In the data rows, 128 means zero.
Here are some points, one per row:
[137 100 129  43 143   1  89 170 142 123 157 142  99 154 133 115 116 172
  83 156 146 135  95 131 196 131 159 176 166 143 192 100 117  92 173  98
 126 158 119 187 149  61 120 144 130 111  90 155]
[150 158 110 158  91 233  97 122 144 151 178 151 132 109 116 107 161 181
 149 192 115 125  78 134 170 152 150 170  69 124  57 124 163  99 103 159
 102  77 235 170 175 108  71 148 214 167 110  88]
[138 164  74 162  96 132 151 138 146 163 115 101 151 192  89 162 111  90
 158  85 165 116  86  77 122 197  64 144 155  90 128 160 139 136 141 121
 133 118 179 220  68 214 140 150 194 177 118 147]
[160  64  73 158 153 133 124  98  56  89 125  54 170 122 153 168 135 189
 140 141 101 144 149 176 157 166 144  85 137  61 101 168 154 114 172 133
 181 163 170 220 142 183 149  84 101 123 180  79]
[103  50 139 140  74 120  98  98 117 133  90 140  86 169 136 144 152 131
  74  97  96 107 111 155  65 127 165  80 148  49  53  89 152  92 232 148
  75 118 102 149 136  98 112 241 150 185 137 126]
[145  88  96  75 135 154 150 139 100 173 136 114  92 130 156 178 161 148
 140 144  96  85 108 238 114  79  80 125 140 123 117 226 124 109  13 140
  60  70 160  63  97 108 176  98 134 179 144 174]
[135 150 117 143  95 124 122 123 186  89 124 125 143 108 162 148  70  82
 133 106  39 156 133 152 131  78  85 146  97 132 128 151 218  87 215 116
 156 116 165  62 119  91 142 171 146 122 184  99]
[125 111 133  98 161 103 102 174 138 142 168 116 129 131 142  53 138 164
 107 188 194 140 113 170  77 130 151 141 124 152  69  75 131 111  80  53
 181  93 147 111  76 221 112 243  61  85 135 134]
[139 151  97 143 187  75 151 170 125 135 153 141 123 173 152 163  96 114
  58 135 178 137 161 119 110 160 156  87  86 116  95 140  56  49  82 190
 178 181 125 164 171 138 162 100 166 157 137  74]
[ 77  68  81 158 164 154 142 120 201 122  92 129 108 182 139  84 182 160
 150 165  99  88  98 131  89 119 149  64 128  34 151  91  84 134 178 103
 100  75 155  73  67 109 124  80 107 133 187 103]
[ 97 142  87 114 115  45 142  98  47 138 117 123 115 113  81 145  27  94
 185 148  41 109  67 177 130 159  72 148 115 128 149 124 149 140 157 241
  74 124 143 146  87 165 115 154  99  22 100 148]
[160 114  87 213 191 126  67 161 222 157 133 143 160 151 141 125  49 121
 153  31 152 100 100  99 238 111 153 143 120  97  90 126 201 154 115 153
 113 179  57  95 141 112 145 129  82 128 146 169]
[ 87  75 127 144 154 111  97 116  76  82 206 108 139 115 109  89 146 125
 155 121 139  52 148 121 123  83  93 154 154 150 138 147 172  82 186 122
 123  81 104 153 201 130 201  93 105 133 130 202]
[ 89 168 209 121 186 159 110 100  80 117 145 179 155 185 109 100 135  87
 133 115  73  70 170  96 140 126 135  65 182 118 146 110 225  62  98  62
 146 124 211 108  91 161 109 112 108  78  58 145]
[108 189  76 145 131 132 118  89 132  74  96 115  76 195 178 112 161  95
 138 155 156  88 179 158 156 192 199 138 126 175 203 124 158 137 119 140
 135  86  76 131 180 140 173 142 163  92 211 176]
[150 114  86 106 135 138 121  86 151 106 162 167 133 160  42 135 154  72
  60 143 118 106  47 122 177 139  87 132 198 181  65  83  28 147 147 108
 128 174 139 105 176 175 210 129  76 129  87 110]
[180 145 106 122 126 137  58  75 100 104 117 101 173 130 185 122  95 163
 134 109 177 116 168 116 188 118 106 175  99 102 139 133  76  94 155 216
 213  82 119  80 105 125 116 125  12 149   9  81]
[ 94 105 124 137  83 147 146 156  84  68 181 105 144 153  69 108 188  60
 170 140 170  89 185 140 178 120 102  58 136  50 124 129 107 143  92 185
 147 201  94  62 155 159  74 225  60 165 189 156]
[114 204 116 176 125 127  85 192 156 135  93 159  40  70  96 114 125 163
 119 101 143 123  78 129 146 109 153  96 178 110 180  68 110  72 111 163
 140 154 138 168  93 229  96  77  98 193 110 130]
[169 204 168  94 117 154  92 179  21 120 157 169 111 127 152  77 114  38
 125 100 142 171  33 156 155 170 145 122  87  92 126 176  91 131 166  86
 110 121 101 138 138  82 152  84 197 106 152 126]
[102  93 145  65  81 115 157 158 193 156  97 112 122  86  95 112 116 112
  75 120 108 168 188 169 133 174  39 114 108 122 143 185 145  92 145  95
 112 133 145 230  87  38 104 155  84 122 170 145]
[165  38 180 107 118 172  64  89 193  75  88  99  97 114  99 150 142 101
 164 176 124 130 125 130 128 123 111 107 111 208 126 128 167 125   5 128
 172 201 125 163 114  75 142 129 216 145  88 144]
[112  66 109 119 141 148 156 144 134 186 137  66 133 186 113 113 168 164
  64 100  91 145 104  48 149 150 159  65 117 179 198 196 157 155  95 150
 115  42  77 112 119 129  72 113 178 101 112  29]
[107 151 170 130 158 143  87  90 130 125 109  67 135 112 195 173 190  93
  60 122 187 133  80  98 172 162  83 189 172 226 112  92 140 147 142 152
 174  91 125 148  20 132  98  81 105 155 227 121]
[174 136 152 114 169 105 160 143 139 117 120 159 110   0 133  99 205  97
  50  52 113 111 137 139 146  96 138 144 166  74 110 158 119 192  99 203
 187 113 133  80 160 148 141 153 184  74 100  99]
[158 205 163 135 195 156 160  69  84 177  65 148 179 150  77 150 156 107
 145 141 120 142 181 136 135 135  91 208 157  78 107 112 135 127 107  49
 105 114  57 158 148 135 199 162 108 150 115  89]
[110  95  90 141 115 178 182 139 114 161  96 144 186 109 128 101 147 119
  87 138 162 117 114 110  75 161 138 167  71 116 144  84 170  62  99 157
 133  96  47 169  64 175 163 154 140  86  41 153]
[192 107 151 101  92 186 151 171 122  80 143 106 159 214 175 128 154 158
 171  27 106 132 116 130  77  76  89 136 143 141 171  41  60 183 132 134
 170  99 162 215 161  83  88 159 132  68 139 140]
[135 165  99 156 224 101  85  85  92  92 126 107  89  94   0  86 109 179
 155 120 168 187 142 142  36 119 122 132 110  96 102 152 167 172 110  99
 105 125 135 157  86  28 107 140 101 114 147 119]
[162 117 186 111  75  74 140 139 175 159  97 116 125 123 124 106  95 132
 116 126 188 110 134  72  93 115 177 124 161 168  88 187  94  99 144 202
 144 122 232 106  93  74 170 118 104  84 208 109]
[135 199 137  99 151  95 147 161 213  95 167  42 210  99  41 210 163 143
 144 109  92  71 172 166 134 183 206 141  88 127 114 150  62  95 160  72
 151 112 104 103  89 108 107 114 189 106  82 169]
[ 86 127 185 218 130 122 122 166  68 203 106 126 235 115 151 146 106 186
 106 154 145 165 125 154 130 116 142 128 253 124 118 135  91 148  86 133
 126 109 125 162 110   0 170 122 194  34  93 147]
[132 133 108  95 170  85 152  99 111 196  80  89  99 156 142 154 111  59
 203 193 119 137 147 100 151  38 184  87 152 124 111 115  90 141  88 135
 242 126 104 143 181 115  36 169 173 165  98 168]
[100  92  65 120  58 106  66 133 188 118  94 149 124  87 136 133 120 109
  98 173 155 166 204 134 176  87  23 141 102  66 125  98 105 109 101  53
 132 120 117 132 174 160 108  51 159  45 141  97]
[132 173 127 133 162 179  76 196 106 117 102 147 116 135  78 169 180 162
 123 221  53 124 192  66 203  99 142  87 107 143 105 142 119 162 174 170
 105  84 119 182 147 122 146 181 105  54 172 145]
[159 137 149 138 173 140 153 167 181 185 166 101  56 109 224  89  96 115
 217 127 139 131 133 157 197 221 130 147 162 135  78 137  86  94 139 107
 105 128  97 144 103  96 118  94  81 146  73 126]
[ 66  95 108  86  67 194 157  93 155 125 107 211 131 100  90  91  75 106
 200 135 134  60 107 139 141 104 201 148 115 132 114 178 120 205  90  74
 170  70 144 227 103 134 207 159  72 143 117  60]
[163  31 223  80  85 124 131 138  77 121  98 142 109 106  74 111 148  86
 133 123  94 210 111  71 103 149 117 179  97 102  57 125 120 113 126 158
 120  91  57 105  91 198 145  54  95 159 113 198]
[115 130  57 117  55  91 136 102  87 164 123  79 148  94 124  40 183 138
 112 142 124 171 122 174 188 117 158 130 113 144 191  93 114 201 166 114
 114 173 167 110  71 113 193 109 192 214  78 138]
[ 92 143 173 153 117 190 152 150 142  51  64  70 112  97 195  80  67 118
  86 176 154  83  91  84 113 174  79 128 143  83 168 185  93 141 142  90
  93 181 150  90 188 120  92 132 120 152  64 137]
[ 89  78 121 147 207 107  63 121 114 147 101 127 152 159 156 141 112 113
 150 164 132 124 140 202  90 137 127 138  75 128  84 144  83 148 128  96
  69 110 127  76 160 255  96 151 160 168 196 108]
[ 75 145 177 144 177 137 126 145 186 166 210 158  99  98 158 175 118  89
  90 137 159 109 165 159  49  97  62  16  84 150 138 115 141 218 211 162
 149  80 101 164 131  97 138  97 133 179  31 141]
[198 127 191 160 162 100 155 100 157 167 152 151 136  92 208 145 145 136
  78 180  95 147 125  98 130 155 110 190 141 109 189 170 149 225 125 110
 116 222 185 163 117 184 108 129 110 145 131 177]
[154 130  75  76 132 105  97 120 166 112 174 129 215  87 161 124  80  44
 135 150 113 173  93 123  39 199 209  87 148 115 173  85 149 167  75 147
  97 151 163  84 176 118 101  88  73 138 174 125]
[177 117 180 177  55 109 205 113 133  99 178 168  92 127 102 132  91 169
 142 174 173 105 127 200 150 154 118 101 171 116 156  50 170 116 136 143
 148 139  51  98 130 125  93 106 166 123 167  37]
[177 121 127 142  91 207 127  94  69 113 176 143  59 166 103 192  57 128
  13 161  77 137  90 124 128 115 146 133 128  93 185 146 103 161 117  56
 103 117  92  59 107  98 139 159  68 178 168 156]
[138 138 107 102 192 133 123  85 131 142  67 154 106 152 167  85 184 194
 173  98  92 139  96 120 113 146  76  19  92 146 104  97  95 102 123 156
 130 233  90  91 108 106 204 178 124 111  96 108]
[ 93 149 147 211 215 101 223  78 153  94 152 152 163 132 124  49 140 107
 110 117  74 173  92 117 164  91  90 161  70 138 147 112  98  41 126 188
  97  82 190 147 166  77  86 162  99 158 163 158]
[155 213 139 152  15  94 103 133 146 217 188  83 148 148 162 126 185 127
 139 148 126 207  99 118  72  47 152 107 170 136 133 182 151  76 109 100
 178 168  66 129 144 170 164  95  85 115 119 114]
[205 190 131 201  56 147 121 145 125 205  63  51 104 127 102 107 129 110
 103 116 186 137 164 217  91 142 148 130 122 200 169 148 129 163 121 120
  79 123 153 137 138 152 162 121  90  73 128 126]
[162 101 169  79 124  72 124 169 100 144 149 136 181 164 112 141 128 112
 166 148 130  79 150 106 150 151  71 135  83 142 165 130 170 176 171 126
  98 160 130  35 124 126 126 141 123 222 128  41]
[119 137 119 110 124 130 140 123 103 233 127 121  84 166 152 191 168 124
  88 105 115  61 156 118 113 137 144 189  85 115  52  53 174 147  78 116
 108 181 195 155 194  70  94  39  96 109 113 117]
[ 62 123 123  66 113 173 108  90 140 130 173  37  80  41 150 161 104 129
 132  69 104 204 146  62 114 153 117 142 216 154  78  80 116 122 137 141
  80  84 106  92 179 147 165 151 127 158 112  99]
[127 108  56 142 115 141 157  92 109 144 178 194 103 125 174 187  87 125
 166  93 214 173 191  88 173 167 138  88 120 144 117 115 128 118 135  81
 134 124 188  48  72 110 120 160 150  99 111 200]
Along one direction, these points spread out more than along any other. Take the direction at right angles to it along which they spread out most. Go by this last direction. How far along it is each point below, from 0 to 99? 50 is the average, and the first point above lies past it. One standard deviation of the points above along it is 16.
[199  71 203  84 194 171 169 123 162 104 125  81 124 120  80 149  72 151
 114 108 206 165 140 139 167  45 161  80 112 141 167  93 133  88 170 115
  65 148 154 159 135 179 144  64 159  98  81 132] : 53
[ 42 164 122 132 163 123  89 180 164  74 118 156  98 225  80 150 113 154
 157 130 124 206 139 141  93 139 150 179 139  65 180  91 140 147  87 214
 156 111 176 100 124 142 191 134 156 128 151 122] : 41
[ 88  77 102 138 117 126 135 101 140 125  76 218 127 138  86 180 219 134
 160 107 175 205  95 202  92 185 167 155 148 170 138 230 126 112 159  98
 162 123 109  76 196 142  44 113  74  96  82 128] : 52
[137 149 134 169  73 106 125 130 113  78 123  73 132 136 155 177 178 139
 147 109 170  66  42  74  78  95 148 136  83 111 156 122 145 142 121  83
 100  85 151 127 187  85 144 145 134  74 105 140] : 39
[133  91 111 210 130 146 128 216  52 113  75 160 159  94  97  87 113 122
 132 112  63  71 176 115 108 150 128 104 133 199 129  69 128 123 139  92
 194  97 164 125 163  86 139 137  96 195 139 164] : 36
[110 107 106 152 131  88 131 169  94  44 144 177 120  62 176 169 159  67
 175  98 112 131 140  90 130  18 163 147 121 176 165 114 109  92  85  95
  39 190 106 151  41 124  93 156 131 135 125  35] : 52
[192 142 108 109 158 119  87  77 172 166 149 238 126 100 106  72 104 153
 166 107 114  55 178  78  53 114  99 135 189 133 195 149  74  72 143 167
 125 139  80 164 128 168  66 118 201 142 175 148] : 50
[122 123 223 139  64   0 154  85 173 101 105 150 103 108 158 144 121 218
 140 100  74 136 151 112 158 154 150  72  79 142 105 122  99 169  58  97
 110 102 112 150 160 168 148 125 136 152 132 129] : 53
[142 200  70  61 103  74 165 131 110  78  80 149 178  88 117 135  91 170
  84 103 167 123  63  92 146  98  76 118 138 138  54 135 191 140  94 109
  87  66  90 117 130 161  67 116 141 191 169 199] : 54
[ 94 166 145  46 141 215 182 138 115 179 102 152 159  64 153 162 115 156
 176 177 158 138 117  90 118 118 140 147  99 129 198 128 167 115 163 172
 132 210 118  88 182 104 150  99 121 128 208 133] : 55
[122 180 141  72  83 144 144 122 116  45 153 145 141 219 200  74 118 119
  92 148 115 145 209 144 122  92 167 153 152 170  42 142 155 169 165 186
  56 167 103 114  85  97  85  91 146 144  71 116] : 52
[ 93  82  43 159 142 128 203 166 117  72 122  99  73 129 111  96  96 168
 153 127  77 127 124  90  50  73  86 196 122 160  87 171 140 151 161  64
 210 149 105  35 123 164 129 107 165  89 158 110] : 45
[ 16 151 196 130  99 181  95  96  89 161 188 112 159 158  95 136 103 182
 119  46 120  90 135 140 143 142 163 166  63 140 139 145 102 128 157 129
 155 190 111 151  96 127  75 112 176  75 150 158] : 37
